A hidden rule labels the rows of this table. It goes by one to three of the table's principal directions, not those with the most spread.
[-1.8 -0.5  0.6  0.  -1.4  0.   0.6  0.8 -1.7 -0.3  0.8 -1.4  2.   1.3
  1.   1.  -0.5 -1.5  0.9  0.   0.2 -1.3  0.9 -1.   1.4  0.   0.  -0.3
  0.1  2.5 -0.2  0.4] 1
[-2.5  0.9  0.9 -0.1 -1.7  0.1  0.3  0.  -0.5 -0.7  1.7 -1.9  3.  -0.3
  0.4  0.4 -2.6 -2.5  2.8  0.4 -2.9 -2.7 -1.9 -0.1  0.5 -0.2  0.3 -3.1
 -2.3  1.2  1.1 -2.6] 3
[ 0.8 -0.1  0.1 -0.3  0.3  1.9  0.3 -0.6  0.8 -0.3 -0.6  0.3  0.6 -0.7
 -1.4 -0.4  0.3  0.2 -0.1  0.5 -0.2  1.2 -0.4  1.  -0.6  0.  -0.2 -0.2
  0.4  0.1  0.2 -0.7] 1
[ 1.2 -0.3 -0.6  0.2  1.6 -0.2  0.2 -0.5  1.6  0.1 -0.8 -2.  -0.2  2.4
  0.5 -0.3  1.7 -0.6 -0.9 -1.2  1.1  0.6  0.3 -1.5  1.2 -1.3  0.8  2.
 -0.9  0.9 -0.9 -0.2] 5
[-0.3  0.2  0.  -1.1 -0.6  0.1  0.9  0.  -0.3  0.1  0.4 -1.5  0.5  1.
  1.1  1.5 -0.4 -1.   0.8 -0.2 -0.2 -0.4  1.2 -0.5  1.3 -1.2  0.5  0.8
  0.2  2.7 -0.7 -0.2] 6
[ 0.1  0.7 -0.1  0.2 -0.2  0.1  0.  -0.2  0.9  0.1  0.6  0.1  0.6 -0.4
 -0.3 -0.1 -0.9  0.2  1.   0.1 -1.3  0.3 -1.2  0.4 -0.2  0.3  0.4 -1.3
 -0.8 -1.3  0.3 -1.1] 7
[ 1.3  0.7 -0.6 -0.6  1.2  1.3 -0.5 -0.8  1.4 -0.3 -0.7  1.1 -1.6 -0.5
  0.  -0.5  0.5  0.5 -0.3 -0.3 -0.7  1.1 -0.6  1.1 -0.8  0.   0.   0.8
  0.  -0.6 -0.2 -0.9] 5
[ 1.2  0.3  0.  -2.4  0.6 -0.1  1.1 -0.6 -0.4  0.3 -0.7 -1.2 -0.3  1.
  0.2  2.2 -0.7  0.9  0.4  0.2  1.2  1.1  1.6 -1.1  2.2 -3.4  0.7  1.6
  2.   0.5 -1.1  1.7] 5
[ 0.1  0.5 -0.7  0.7  0.3 -0.8  0.4 -0.4 -0.2  0.5  0.3 -0.6 -0.1  1.6
  1.2 -0.4  0.1 -1.  -0.3 -0.9  0.1  1.   0.3 -0.8  0.8 -0.1  0.7  0.6
 -1.   0.5 -0.6  1.5] 1
[ 0.6 -0.1  0.4 -0.3  0.3  0.8 -0.3 -0.4  0.2 -0.4 -0.6  0.8 -0.1 -1.7
 -1.1 -0.5 -0.3  1.   0.2  0.8 -0.4 -0.3 -1.1  1.1 -1.2 -0.4 -0.8 -1.
  0.4 -1.6  0.8 -1.1] 5
[ 1.8 -0.8 -0.7 -0.2  1.7  0.1  0.  -0.7  0.9  0.2 -1.4  0.2 -2.1 -0.2
  0.  -0.8  2.3  0.4 -1.9 -0.4  1.5  0.6  0.9  0.8 -1.1 -0.5 -0.6  2.3
  0.2  0.6 -0.2  0.4] 5
[ 0.3  0.9  0.2 -0.1  0.1  0.2  0.2 -0.9  0.5  0.3  0.3 -0.2 -0.5 -0.6
  0.2 -0.2 -0.7 -0.9  0.3  0.1 -1.3 -0.5 -0.7  0.3 -0.6  0.   0.4 -0.3
 -0.9  0.8  0.2 -1.7] 5
[ 1.6  0.5  0.4 -1.6 -0.1  1.1  0.7 -0.5  0.8 -0.2 -1.   0.4 -0.4 -2.8
 -2.2  0.9 -0.9  2.1  0.4  1.6 -1.1  0.5 -0.2  2.1 -1.2 -2.1 -0.6 -1.1
  1.2 -0.5  0.3 -1.6] 4
[-0.9  1.1  0.2  0.4 -1.  -1.3  0.5 -0.2 -1.2  0.6  0.9 -0.7  0.6  0.3
  0.5  0.1 -1.5 -0.8  0.5  0.1 -0.9 -0.1  0.  -0.5  0.4 -0.6  0.8 -1.4
 -0.8  0.5 -0.1  1. ] 4
[ 0.6 -0.5  0.3  0.6 -0.1 -0.3  0.5 -0.4 -1.8  0.4 -0.1  0.5  0.1 -0.4
  0.  -1.   0.3  0.3 -1.   0.3  1.  -0.2  0.1  0.3 -0.8 -0.7 -1.  -0.7
  0.2 -0.7  0.7  0.6] 6
[-0.9  0.8 -0.2 -0.2 -0.2 -0.8  0.  -0.5 -0.7  0.8  1.1 -0.9 -0.4  1.7
  1.9  0.6 -0.2 -1.6  0.2 -1.   0.3  0.2  1.  -1.2  1.1  0.1  1.6  1.
 -0.3  1.6 -0.8  1.3] 3
[ 0.4 -0.2  0.9 -0.7 -1.3  0.9 -0.4 -1.6 -0.9  1.3  1.1  1.3  0.  -1.7
  0.1 -0.8 -0.9  1.3 -0.2  0.5 -0.2  0.3 -0.5  2.  -2.2  0.9 -0.5 -2.7
  1.  -1.   1.4 -0.8] 0
[ 0.4  0.   0.1  0.4  0.2  0.1  0.1 -0.3 -0.3  0.8  0.4  0.3 -0.1  1.
  0.9 -0.5  0.5 -0.1 -0.4 -0.4  0.8  0.4  0.2 -0.7  0.1  0.7  0.5  0.5
  0.4 -0.2 -0.4  0.1] 6
[-0.1  0.6  0.7 -1.8 -1.1  1.3  1.2 -0.5  0.1  0.4  0.5 -1.2  1.  -0.2
 -0.5  1.8 -0.7 -0.4  0.8  0.7 -0.6  0.2  1.1  0.4  0.6 -1.2  1.  -0.3
  1.1  3.  -0.5 -1.3] 4
[ 0.5 -0.3  0.   0.5  0.4  0.8 -0.8  0.   0.2 -0.3 -0.6  1.2 -0.7 -0.8
 -0.9 -0.8  0.7  0.8 -0.8  0.1  0.3  0.5 -0.5  0.6 -1.   0.8 -0.6  0.
  0.5 -1.2  0.3 -0.3] 4
[-0.5 -1.4 -0.5  0.6  0.3 -0.7 -0.8  1.2 -0.5 -0.3 -0.8  0.2 -1.2  0.9
  0.2  0.3  2.1  0.  -1.8 -0.6  2.3  0.   1.9 -0.9  0.5  1.  -0.5  2.5
  0.9  1.3 -0.6  2.1] 0
[-0.5  0.6  0.4 -1.4 -0.7  0.   0.2 -0.3 -0.7  0.3  0.6  0.  -0.1 -0.1
  0.7  1.2 -1.4  0.1  0.9  0.3 -0.4 -0.1  0.5 -0.2  0.7 -0.5  0.5 -0.3
  1.   0.5 -0.2  0.3] 2
[-0.3 -1.2 -0.8  0.6  0.5  0.  -0.5  0.5 -1.4 -0.7  0.   0.1 -0.6  0.8
  1.  -0.2  2.1 -1.4 -1.2 -0.9  1.8 -0.6  1.1 -0.2  0.1  0.4 -1.   1.9
 -0.4  1.   0.4  1.1] 6
[ 0.5  2.   0.5  0.1  0.1  0.4  0.2 -1.3  1.   0.4  0.5  0.7  0.1 -1.5
 -0.7 -1.  -2.  -0.1  1.1  0.6 -2.7  0.1 -2.4  0.8 -1.2  0.1  0.7 -2.3
 -1.3 -1.6  0.6 -2.3] 3
[-1.4  1.1 -0.6  2.   0.5 -0.7 -0.2  1.   0.4 -0.7  0.3 -0.1  0.6  1.8
  0.8 -1.4  0.3 -2.2 -0.1 -1.  -1.4 -0.5 -1.2 -1.6  0.9  1.1  0.8  0.1
 -2.5  0.7 -0.7 -0.3] 1
[ 1.9  1.4 -0.1 -2.3  1.1  1.6  0.4 -1.3  1.7 -0.3 -0.5  0.2 -0.4 -0.6
 -0.8  1.4 -1.8  1.4  1.7  0.5 -1.4  1.7 -1.   0.3  0.9 -2.2  0.7  0.1
  1.  -2.  -0.3 -1.3] 6
[-0.2  0.7  0.7  0.4 -0.3 -0.7 -0.8 -0.1  0.9  0.7  0.1  0.3 -0.3 -0.7
 -1.8  0.5 -1.2  0.7  0.   0.6 -0.3  0.5 -0.4 -1.3  0.2  1.3  1.3 -0.4
  0.5 -1.  -0.2 -0.3] 0
[-1.3  0.  -0.4  0.6  0.2 -1.  -1.5  1.4  1.1 -0.9  0.1  1.1  0.   0.1
 -0.6 -0.1 -0.5  0.3  0.2 -0.4 -0.8 -0.4 -1.3 -1.2  0.6  2.   0.1 -0.4
 -0.8 -1.9  0.2 -0.1] 2
[ 1.5  0.7  0.  -1.7  0.6  1.1  0.1 -0.8  0.6 -0.1 -0.8  1.3 -1.5 -1.6
 -0.6  0.7 -0.8  1.8  0.3  0.8 -0.5  1.1  0.   1.3 -0.6 -1.2 -0.3  0.2
  1.6 -1.2 -0.1 -0.3] 2
[-1.8  0.7  0.6 -1.  -1.4  0.5 -0.7  0.1 -0.3  0.1  1.5  0.4  0.6  0.1
  0.8  1.  -1.4 -0.5  1.3 -0.1 -1.1 -0.5 -0.2 -0.2  0.4  1.5  0.9 -1.2
  0.5  0.7  0.1 -0.8] 0
[ 2.4  1.3 -1.   1.5  2.9  0.6  0.2 -1.4  2.   0.1 -1.6 -0.1 -1.6  1.8
  0.2 -2.   0.9 -0.9 -1.2 -1.  -0.4  2.3 -1.2 -0.9  0.3 -0.7  0.8  2.2
 -1.7 -0.6 -1.3  0. ] 2
[ 1.  -0.7 -1.1  0.8  1.8  0.5 -0.2  0.8  0.8 -1.1 -1.6  0.3 -1.   1.
  0.3 -0.7  2.   0.2 -0.7 -0.6  1.   0.7  0.2  0.   0.3 -0.2 -1.   2.4
 -0.2 -0.7 -0.8  0.9] 7
[-0.8  0.5 -0.3  1.3  0.1 -0.4 -0.5  0.4  0.6 -0.3  0.6  0.   0.7  0.8
  0.2 -0.7 -0.4 -1.   0.6 -0.6 -1.  -0.1 -1.3 -0.9  0.5  1.3  0.4 -0.6
 -1.7 -1.   0.1 -0.4] 7
[-1.1 -0.2  1.1 -0.9 -0.9  0.5  0.2 -0.2 -0.5  0.2  0.9 -0.1  1.6 -0.3
 -0.1  0.1 -1.  -0.5  0.8  0.5 -0.3 -1.3 -0.5 -0.3  0.   0.6  0.2 -1.5
  0.4  0.5  0.7 -1.3] 2
[-0.5 -1.6  0.6 -0.3 -0.7 -1.   0.3  0.9 -1.1  0.6  0.4  0.2  0.4 -0.1
  0.4  0.5  0.8  0.9 -0.2  0.3  1.9 -1.3  1.3 -0.2 -0.1  0.6 -0.6  0.2
  1.5 -0.2  0.3  0.6] 3
[-0.3 -0.6  0.2 -1.5 -0.7 -0.3  0.   1.   0.7 -0.1 -0.1  0.2  0.  -0.8
 -0.9  1.9 -0.5  1.5  0.7  0.7  0.1 -0.1  0.9  0.   0.6  0.2 -0.1  0.3
  1.6  0.  -0.2 -0.1] 0
[ 1.4 -0.8 -0.1 -1.3  0.8  0.3  0.9 -0.5  0.6 -0.4 -1.2 -1.1  0.3 -0.7
 -0.9  0.   0.8  0.8 -0.3  0.5  0.6 -0.3  0.   1.  -0.4 -2.7 -0.8  0.1
  0.1  0.   0.5 -0.6] 5
[ 2.5 -0.5  0.5 -2.1  0.4  0.8  0.2  0.6  2.1  0.  -1.4  1.3 -1.6 -3.4
 -3.8  2.3  0.6  4.1 -0.3  1.9  0.8  0.7  1.1  1.2 -1.  -1.3 -0.3  1.1
  3.3 -1.7 -0.2 -2.2] 6
[ 0.   0.2  0.1  1.4  0.2 -0.2  0.6 -0.7 -1.4  0.6  0.4 -1.   0.5  1.8
  1.5 -1.3  0.6 -2.  -0.9 -0.8  0.6 -0.4  0.1 -1.1  0.2 -0.2  0.3  0.3
 -1.2  1.6 -0.2  0.3] 3
[ 1.8  1.1 -0.9  1.1  2.   0.9 -0.7 -1.2  1.4 -0.2 -1.1  1.7 -2.1 -0.6
 -0.4 -2.3  0.8  0.1 -1.2 -0.5 -1.   1.6 -1.7  1.1 -1.7  0.4 -0.2  0.4
 -1.4 -1.9  0.1 -0.6] 5
[ 1.6  0.7 -0.4 -0.8  1.  -0.3 -0.4 -0.7  1.3  0.6 -0.4  1.6 -1.9 -1.3
 -0.9  0.3 -0.5  2.1  0.   0.3 -0.1  1.6 -0.4  0.5 -0.6 -0.1  0.5  0.4
  0.9 -3.  -0.1  0.4] 3
[ 1.4  0.6 -0.9  1.   1.3  0.2 -0.9  0.2  2.1  0.  -1.   1.6 -2.  -0.5
 -1.2 -0.6  1.   1.7 -1.  -0.3 -0.2  2.2 -0.3  0.5 -0.8  1.   0.4  1.1
  0.1 -2.1 -0.8  0.3] 1
[-0.3 -0.2  0.  -0.9 -0.1 -0.3 -0.8  0.3 -0.2  0.1  0.2  1.3 -1.4 -1.2
 -0.2  0.8  0.4  0.5 -0.4  0.2  0.6 -0.4  0.9  0.3 -0.6  0.9  0.   0.8
  1.1  0.   0.2  0.2] 3
[ 0.5  0.9  0.2 -0.5 -0.5  0.3 -0.3 -0.3  0.6  0.1  0.4  0.6 -0.1 -1.5
 -1.8  0.8 -1.1  1.1  0.3  0.6 -1.1  0.6 -0.6  0.3 -0.3 -0.4  0.6 -1.2
  0.4 -1.2  0.4 -1.4] 7
[ 0.6 -0.2 -0.2 -0.4  0.1  0.1  0.5  0.2  0.7 -0.3 -0.6 -0.7  0.2 -0.2
 -0.8  0.5  0.3  0.7 -0.1  0.3 -0.1  0.3  0.3  0.4  0.2 -1.2 -0.2  0.1
  0.1  0.4 -0.2 -0.3] 4
[-0.7 -0.5 -0.8  1.3  0.6 -1.6 -0.4  1.2 -0.1 -0.5 -0.8 -0.9 -0.5  1.7
  0.3  0.1  1.  -0.8 -1.  -0.8  1.1  0.1  1.  -1.8  1.4  0.1  0.1  2.
 -0.7  1.  -0.9  2.4] 0
[ 2.4  1.4  0.2 -2.5  0.7  1.7  0.3 -1.3  1.1  0.3 -0.8  1.1 -2.2 -2.5
 -1.7  1.8 -0.5  2.1  0.2  1.2 -0.5  1.7  0.7  1.7 -0.9 -2.1  0.7  0.9
  2.3 -0.4 -0.5 -1.2] 6
[-2.3 -1.1  0.3  1.7 -1.4 -1.3  0.4  0.6 -3.   0.4  1.5 -1.4  2.3  2.3
  2.1 -1.   0.7 -2.6 -0.3 -0.9  1.5 -1.5  0.8 -1.3  0.7  0.9 -0.1 -0.7
 -1.2  1.8  0.5  2.1] 7
[ 0.8  0.2  0.5 -1.5 -0.4  1.3  0.6 -0.3  0.9  0.2  0.  -0.7  0.2 -0.7
 -0.9  1.6 -0.1  0.7  0.7  0.7 -0.2  0.2  0.7  0.6  0.1 -1.1  0.6  0.3
  1.3  1.3 -0.5 -2. ] 7
[-2.4 -0.9 -0.5  1.6  0.2 -1.7 -1.8  2.6 -0.3 -1.3 -0.1  0.5 -0.4  0.5
 -0.7  0.7  1.5 -1.  -0.6 -0.5  1.5 -1.2  0.9 -2.3  1.2  2.4  0.2  2.2
 -0.2 -0.2 -0.4  2. ] 6
[-0.3  1.1  0.5 -1.  -1.1  0.3  0.6 -0.9 -0.8  0.7  1.1  0.   0.2 -0.5
  0.7  0.6 -1.5 -0.5  0.8  0.3 -1.2 -0.1  0.1  0.5 -0.1 -0.4  0.6 -1.3
  0.1  1.2  0.2 -0.7] 6
[-0.9  0.6  0.2  1.2 -0.2 -0.1 -0.7 -0.2 -0.4  0.1  0.7  0.6  0.3  0.7
  1.1 -1.3 -0.9 -0.8  0.4 -0.5 -1.  -0.3 -1.4 -0.5 -0.2  1.6  0.2 -1.2
 -1.  -1.   0.3 -0.2] 2
[-1.2 -1.7  0.3  0.2 -0.6 -0.6  0.3  0.9 -1.6  0.1  0.4 -0.3  1.   0.7
  0.7  0.3  1.1 -0.8 -0.2  0.   2.1 -1.2  1.5 -0.7  0.5  1.  -0.5  1.
  0.7  1.2  0.1  1.4] 6
[-1.9 -0.7  1.  -1.1 -1.   0.1 -0.1  0.8 -1.  -0.6  0.3 -0.4  1.1  0.1
  0.9  1.  -0.8 -0.6  1.2  0.4  0.  -2.1  0.4 -0.7  0.8  0.5 -0.4 -0.3
  1.   1.3  0.2 -0.2] 2
[-1.   0.3  0.5 -0.7 -1.3  1.6  0.  -0.1  0.3 -0.1  1.4  0.1  1.5 -0.1
  0.6  0.1 -0.5 -0.4  1.2 -0.1 -1.5 -0.7 -0.8  0.9 -0.4  1.   0.2 -1.9
 -0.2  0.8  0.6 -2.6] 7
[ 1.   0.3 -0.9  2.3  1.8  0.3 -1.1 -0.5  1.5 -0.5 -0.7  1.6 -0.5  0.1
  0.  -3.1 -0.1  0.2  0.  -0.6 -1.1  1.  -3.1  0.6 -1.2  1.7 -0.9 -0.8
 -2.2 -4.4  0.7 -0.2] 7
[-2.4 -0.1  0.1  0.  -1.3 -1.4 -0.1  0.9 -1.2 -0.7  1.1 -2.1  1.7  0.6
  0.5  1.5 -1.3 -1.9  1.5 -0.2 -0.6 -1.9  0.2 -1.2  1.7 -0.5  0.2 -0.7
 -1.3  1.5  0.4  0.5] 6
[-1.4  1.3  0.2  1.8 -1.  -0.9  0.1 -0.5 -1.2  0.7  1.5 -0.8  0.9  0.9
  0.9 -1.2 -0.6 -2.3 -0.3 -0.6 -1.1 -0.4 -0.6 -0.6 -0.2  0.6  1.2 -1.6
 -2.2  1.4  0.1  0.2] 1
[ 0.6  0.8 -0.4 -0.4  0.1  0.1  0.2 -1.  -0.4  0.3  0.1  0.1 -0.8  0.
  1.2 -0.4 -0.8  0.   0.2 -0.3 -0.9  0.6 -0.3  1.  -0.4 -0.9 -0.2 -0.6
 -0.5 -0.2  0.1  0.5] 2
[ 1.2 -0.4 -1.1  0.4  1.4 -0.1 -0.8  0.9  1.  -0.7 -1.6  1.3 -2.2 -0.6
 -1.1  0.2  1.6  1.5 -1.3 -0.1  1.1  1.3  0.8  0.3 -0.2  0.1 -0.6  2.3
  0.8 -1.3 -0.6  1.4] 1
[ 1.3  0.4  0.  -3.7 -0.2  2.6  1.1 -1.9 -0.4 -0.7 -0.5 -1.6  0.6 -0.5
  1.1  1.1 -1.1  1.   1.5  0.3 -1.1  0.6  0.   2.9 -0.1 -4.7 -0.9 -1.6
  1.2  1.1  0.4 -0.5] 4
[-1.3 -1.2  0.7  1.1 -0.5 -0.8  0.   1.4 -1.  -0.4 -0.1 -0.4  1.4  0.5
  0.  -0.3  0.4 -0.4  0.2  0.3  1.  -1.8  0.1 -1.1  0.4  0.7 -0.7 -0.1
  0.1  0.   0.1  0.3] 2
Here are more rows. What is the label of each one?
[ 0.3  1.   1.4 -3.2 -1.3  1.9  1.5 -1.6 -1.   0.4  0.6 -1.5  1.1 -1.
 -0.4  2.2 -1.7 -0.3  1.3  1.2 -0.8 -0.5  0.9  0.7  0.3 -3.2  0.9 -1.2
  1.7  3.   0.1 -2. ] -> 5
[ 1.3 -1.   0.1  1.1  0.8  0.1  0.3  1.2  1.2 -0.7 -1.2  0.5  0.9 -0.6
 -2.2 -0.5  0.6  1.9  0.   0.8  0.4  0.  -1.1 -0.2 -0.1 -0.2 -1.2 -0.1
  0.2 -2.8  0.1 -1.4] -> 7
[ 0.8  0.  -0.9  1.8  1.9 -0.7  0.3 -0.2 -0.1 -0.4 -1.2 -0.7 -0.8  1.5
  1.  -1.6  1.3 -1.8 -0.9 -0.9  0.7  0.1 -0.2 -0.9  0.4 -0.6 -0.4  2.2
 -1.9  0.1 -0.5  1.3] -> 3
[ 0.3 -0.7 -0.4  1.3  0.1 -0.5  0.7  0.1 -1.2  0.1 -0.1 -0.5  1.   1.5
  1.  -1.3  0.5 -0.3 -0.6 -0.5  0.8  0.3 -0.1 -0.3  0.3 -0.6 -0.9 -0.4
 -0.8 -0.4  0.1  1.4] -> 1
[ 1.7  0.3  0.1 -0.5  1.2  0.7 -0.2 -0.2  2.8 -0.3 -1.   0.7 -1.1 -2.
 -1.8 -0.4  0.4  1.4  0.   0.7 -1.3 -0.4 -1.5  1.1 -1.5 -0.1 -0.2  0.
 -0.3 -1.2  0.3 -3.6] -> 5
[-0.9 -0.5  0.9  1.6 -0.7  0.7  0.4 -0.3 -0.6  0.4  0.5 -0.7  1.6  1.
  0.5 -1.9  0.6 -2.1 -0.9 -0.2 -0.1 -1.2 -0.6 -0.5 -0.7  1.8 -0.1 -0.9
 -1.2  2.7  0.3 -1.7] -> 0
[-2.3  1.4  0.9 -1.4 -2.2 -0.8  0.3 -0.1 -2.2  0.7  2.  -0.9  1.4  0.7
  0.8  2.6 -3.3 -1.   2.   0.4 -0.8 -0.3  0.9 -1.8  2.3 -0.5  1.8 -1.4
  1.1  1.1 -0.3  1.6] -> 1
[ 0.2 -0.6 -0.4 -0.1  0.   0.3 -0.7  0.5  0.7  0.   0.1  1.  -0.5  0.3
  0.2  0.1  0.6  1.2 -0.3 -0.4  0.4  0.7  0.1  0.2  0.   1.3 -0.3  0.3
  0.6 -1.  -0.1  0. ] -> 1
[ 1.   0.4 -0.1  0.   0.7  0.  -1.  -0.2  1.2  0.4 -0.4  1.8 -1.7 -0.9
 -0.9 -0.3 -0.1  1.7 -0.6  0.1  0.   1.2 -0.5  0.1 -0.8  1.1  0.3  0.3
  0.8 -2.3 -0.1 -0.1] -> 2
[ 0.4  1.1 -0.2  0.4  0.3  0.  -0.2 -1.2  0.3  0.5  0.5  0.3 -0.3 -0.2
  0.5 -1.3 -0.7 -0.5  0.1 -0.4 -1.3  0.5 -1.4  0.6 -0.9  0.1  0.4 -1.2
 -1.4 -1.   0.5 -0.4] -> 5
[ 0.3 -0.2  0.  -0.2 -0.3  0.3  0.6 -0.5 -0.5 -0.3 -0.2 -0.3  0.6 -0.8
  0.2 -0.8 -0.7  0.1  0.2  0.3 -1.  -0.5 -0.9  1.6 -0.8 -1.2 -1.4 -1.7
 -0.9  0.   1.  -0.5] -> 0
[-0.8  0.4 -0.3  0.7 -0.3 -1.3 -1.4  0.7  1.4  0.6  0.8  0.7 -0.6  0.2
 -0.4  0.6 -0.2  0.8  0.4 -0.5  0.1  0.8  0.  -1.   0.4  2.4  1.5  0.2
  0.1 -1.9 -0.5  0.8] -> 1
[-1.4  0.2  0.6 -1.8 -1.7  0.4  0.7  0.5 -0.2 -0.1  1.  -1.4  1.5  0.
  0.6  2.2 -1.5 -0.2  2.   0.5 -1.1 -1.   0.7  0.2  1.2 -0.7  0.4 -1.
  0.8  2.1 -0.2 -1. ] -> 4
[-0.2  0.8 -0.2  1.8  0.8  0.7 -0.5 -0.7  0.4 -0.3  0.   0.5  0.3  0.5
 -0.2 -2.2  0.1 -1.8 -0.6 -0.5 -1.   0.5 -1.8 -0.3 -0.6  1.4  0.3 -0.4
 -2.  -0.3  0.4 -0.5] -> 4
[ 0.3 -0.9 -0.1  0.1  0.  -1.1  0.   0.6  0.7  0.3 -0.3 -0.1 -0.2 -0.6
 -0.9  0.   0.9  1.4 -0.7  0.2  0.9 -0.3  0.4  0.1 -0.5  0.  -0.2 -0.1
  0.3 -0.8  0.1  0. ] -> 2
[ 0.8  0.6  0.6 -2.7 -0.7  1.6  1.2 -1.5 -0.1  0.4  0.1 -1.3  0.8  0.
  0.9  1.5 -1.9  0.8  1.8  0.6 -1.   0.6  0.2  1.2  0.7 -2.6  0.1 -1.1
  1.4  0.9 -0.2 -0.6] -> 0
[ 0.2 -0.6 -0.7  1.3  0.9 -1.1 -0.4  1.8  1.2 -1.1 -1.6  0.2 -0.3  0.
 -1.3 -0.2  0.9  1.3 -0.4  0.1  0.2  0.2 -0.2 -0.5  0.5  0.1 -0.8  0.9
 -0.3 -1.6 -0.6  0.9] -> 4
[ 1.3 -0.9 -0.3  0.3  1.1 -0.7  1.3  0.2  0.1 -0.8 -2.2 -1.6  0.5 -0.1
 -1.4 -1.   1.2  0.5 -1.5  0.4  0.7 -0.4  0.   0.2 -0.1 -3.4 -1.4  0.1
 -0.8  0.5  0.1  0.5] -> 0
[-2.6 -1.3  0.6  0.  -1.9 -0.9  0.6  0.7 -2.4  0.2  1.5 -1.8  2.4  2.1
  2.   0.6 -0.4 -2.1  0.4 -0.5  1.  -1.8  1.3 -1.4  1.6  0.7 -0.2 -0.5
 -0.2  3.1  0.3  1.3] -> 0
[ 0.5  0.3  0.2 -1.2 -0.2  0.   0.   0.   0.5  0.3 -0.1  1.1 -0.8 -1.3
 -0.3  0.9 -1.   1.8  0.7  0.7 -0.6  0.3  0.   0.8 -0.3 -0.1 -0.1 -0.4
  1.4 -1.3 -0.1 -0.3] -> 2
[ 2.1  0.4  0.2 -0.3  0.6  0.9  0.1 -1.5 -0.4  0.7 -0.4  1.5 -1.2 -1.4
 -0.7 -0.9 -0.1  1.7 -0.9  0.5  0.3  1.3 -0.5  1.4 -1.6 -1.  -0.5 -0.7
  1.  -2.1  0.5 -0.2] -> 6
[-0.8 -0.5  0.3 -0.7 -0.8 -0.1 -0.1  0.1 -0.9  0.   0.4  0.   0.1 -0.4
  0.5  0.4  0.1 -0.2  0.   0.1  0.3 -0.8  0.7  0.5 -0.3  0.2 -0.3 -0.3
  0.4  1.   0.4  0.3] -> 2
[ 1.2 -0.5  0.4 -2.4  0.5  0.6  1.1 -1.   0.7  0.  -0.6 -0.8  0.4 -0.7
  0.   0.5 -0.4  0.9  0.7  0.6 -0.1 -0.7 -0.4  0.9 -0.2 -2.4 -0.6 -0.5
  0.6 -0.2  0.6 -1.5] -> 5
[-0.2 -1.2  0.4 -0.8 -0.7  0.9 -0.4  0.7 -0.5 -0.6 -0.4  1.   0.4 -1.5
 -0.9  0.   0.5  1.8 -0.2  0.7  0.5 -0.4  0.1  1.5 -1.1  0.1 -1.4 -1.1
  1.5 -0.9  0.8 -0.1] -> 4
[ 0.2  0.4 -0.5  0.5  0.3 -0.9  0.3  0.5  1.   0.2 -0.4 -0.8 -0.4  0.8
 -0.6  0.4  0.6  0.  -0.7 -0.3  0.2  0.9  0.8 -0.9  0.7 -0.4  1.   1.1
 -0.4  1.  -1.   0.7] -> 4
[-0.4  1.3  0.9 -0.8 -0.5 -0.5  0.5 -0.4  0.7  0.8  0.9 -0.2  0.3 -0.4
  0.1  0.9 -2.2 -0.3  1.5  0.6 -1.6 -0.8 -0.7 -0.9  0.5  0.4  1.3 -0.8
  0.   0.2 -0.3 -1.8] -> 5
[-0.8  0.3  0.4  0.6 -0.1  0.2 -0.7  0.5 -0.1 -1.2 -0.6 -0.2  0.4 -1.2
 -1.7  0.  -0.4 -0.3  0.1  0.6 -0.8 -0.9 -0.9  0.  -0.3 -0.4 -0.4 -0.8
 -0.6 -0.3  0.5 -0.6] -> 0
